0: [ 95 117 160  85 114 127 153 105 107 149 112 117 127 115 182 133 137 136
 184 133]
1: [180 151 133 117 116 138  96 152 138 161 117 182 101 117 122 114 127 107
 126 139]
2: [128 125 166  76 118 140  94 133 147 147 120  96 135 131 110 124 100 160
 126 135]
3: [141 108 113 135 154 140  99 106 139 124 146 118 147 110 120 112 109 117
 149 134]
4: [142 121 161  91 135 158 102 129 140 155 105  99 142 133 111 137 111 146
 121 121]
5: [128 113 123 104 141 130 139 107 173 122 131 106 121 107 129 111 106 134
 165 131]
6: [ 95 120  97 132 161 109 148 120 138 116 147 121 142 127 118 120 115  99
 118 146]
7: [ 65 105 144 143 172  68  93 113 143 116 109 159  84 117 120  99 135 130
 104 118]
8: [103 116  74 120 103  96 105 146 103 145 102 151 147 136 154 115  93 117
 143 151]
9: [158 153 165 108 119 167 101 134 203  81 178  95 148 124 108 173 103 167
 161 157]
10: [147 140 111 154 160 162 160 128 116 145 221 136 109 146 176  96 106 127
 154 141]
11: [ 99 154 139 141 152  95 177 105 154 104 141 143 118 107 103 148 161 135
 132 141]
12: [187 151 136 105 117 148  90 153 142 169 120 177  94 114 112 116 127  99
 123 135]
13: [126 136 148 149 107 133 158 146 147 114 136 134  94 143 124 159 126 151
 118  97]
14: [154 102 119 159 121 130 174 125 110 130 153 114 146 136 145 133 133 116
 159 129]
15: [174 135 140 134  94 136 183 126  88 139 152 146 115 122 149 118 152 127
 159 139]
16: [146 141 114 165 124 122 182 133 143 128 122 126 128 120 187 139 145 141
 170 103]
17: [123 124 108 149 122  97 160  94  84 129 161 121 168 125 113 142 127 131
 140 158]
18: [ 73 160  95  99 105 108 116 175 184 109 118 105 101 118 164  83  77 166
 136 131]
19: [109 101 148 132 101 127 156 130 140 129 119 135 119 147 103 148 100 121
 144 142]
20: [109 105 118 146 120 142 128 150 126 108 106 109 108 140  99 117 123  88
 133 121]
21: [146 149 116 164 121 124 178 135 144 120 104 118 129 118 192 149 141 147
 163  95]
22: [107  95 109 149 138 144 135 145 125 115 104 112 111 152  98 110 119  90
 129 119]
23: [130 146 145 137 114 166  83 112 111 105 114 101 172 118 171 185 129 156
 138 110]
24: [ 94  82 126 118  99 110 156 116 104  97 113  93 143 154  71 114 138 103
  82 117]
25: [ 76  98 147 134 160  75  85 130 144 125 111 162  97 136 106  88 139 130
  96 128]
26: [ 85 154 106 158 140 117 114 147 110 110 130 114 136 122 156 167  99 140
 109 116]
27: [137 151 160  85 121 159 128  86  94 151 158 147 138 117 163 132 143 142
 149 158]
28: [122 119 142 147  82 123 115 123  78 127 138  91 133 140 110  90 144 108
 129 146]
29: [173 160 119 113 131 121 110 136 148 149 130 180  88 109 115 110 129 108
 118 149]
30: [128  96 122 126 161  99 135 141 133 153  76 100 137 178 143 138 146 152
  78  65]

[161 113 113 133 141 131 186 120 127 133 169 122 143 137 132 121 128 121
 140 136] 14
[120 118 131 151 169 158  78  97 131 126 115 135 151 119 135 128 126 107
 129 125] 3
[ 91  87 119 132 100 104 144 130 100  98 124 111 137 153  80 111 118 106
  87 125] 24
[121 125 112 130 119 110 149 117  82 148 153 122 165 139 113 121 125 131
 134 148] 17
[101  84 105 111  93 114 167 138 110 100 121  98 149 165  98 102 129 121
  85 121] 24
[114 137 116 142 110  89  88 134 102 155 102 133 135 132 134 115 116 130
 117 137] 8
[122 122 112 142 117 108 145 106 102 125 147 119 172 132 112 129 127 118
 152 157] 17
[112 129 117 147 113 102 154 101  96 120 158 110 169 137 110 136 135 122
 145 155] 17
[139 148 145 125 112 167  85 119 115 108 117 101 164 112 165 186 127 152
 142 122] 23
[ 81  93 111 125 110 111 151 122 104 102 115  99 142 159  92 110 124 120
  88 118] 24
[140 127 145 137 122 169  84 108 102 119 125 106 188 135 173 178 134 148
 138 113] 23
[137 121 137 146 121 147 161 141 148 124 124 136 110 142 121 167 108 137
 118 103] 13
[126 168 126  73 110 151 135 109 101  87 131 102 177  93 150 176 190 157
 113 121] 23
[148  99 120 119 108 145 134 124 132 132  94 133 154 112 157 142 151 104
 164 126] 14
[133 126 112 148 118 111 161 103  88 141 146 126 171 128 116 143 134 122
 138 156] 17
[125 128 142 141 125 143 176 133 148 110 138 122 110 150 111 178 108 154
 106  99] 13
[ 81  90 121 135  93 105 153 129  86  91 112 113 150 156  92 134 126 120
  85 120] 24
[140 151 137 137 103 160  78 116 114  99 122  96 189 111 182 175 139 151
 136 114] 23
[120 140 134 105 105  85 145 122 124 130 149 108 120 127  92  77 153 126
 112 142] 28
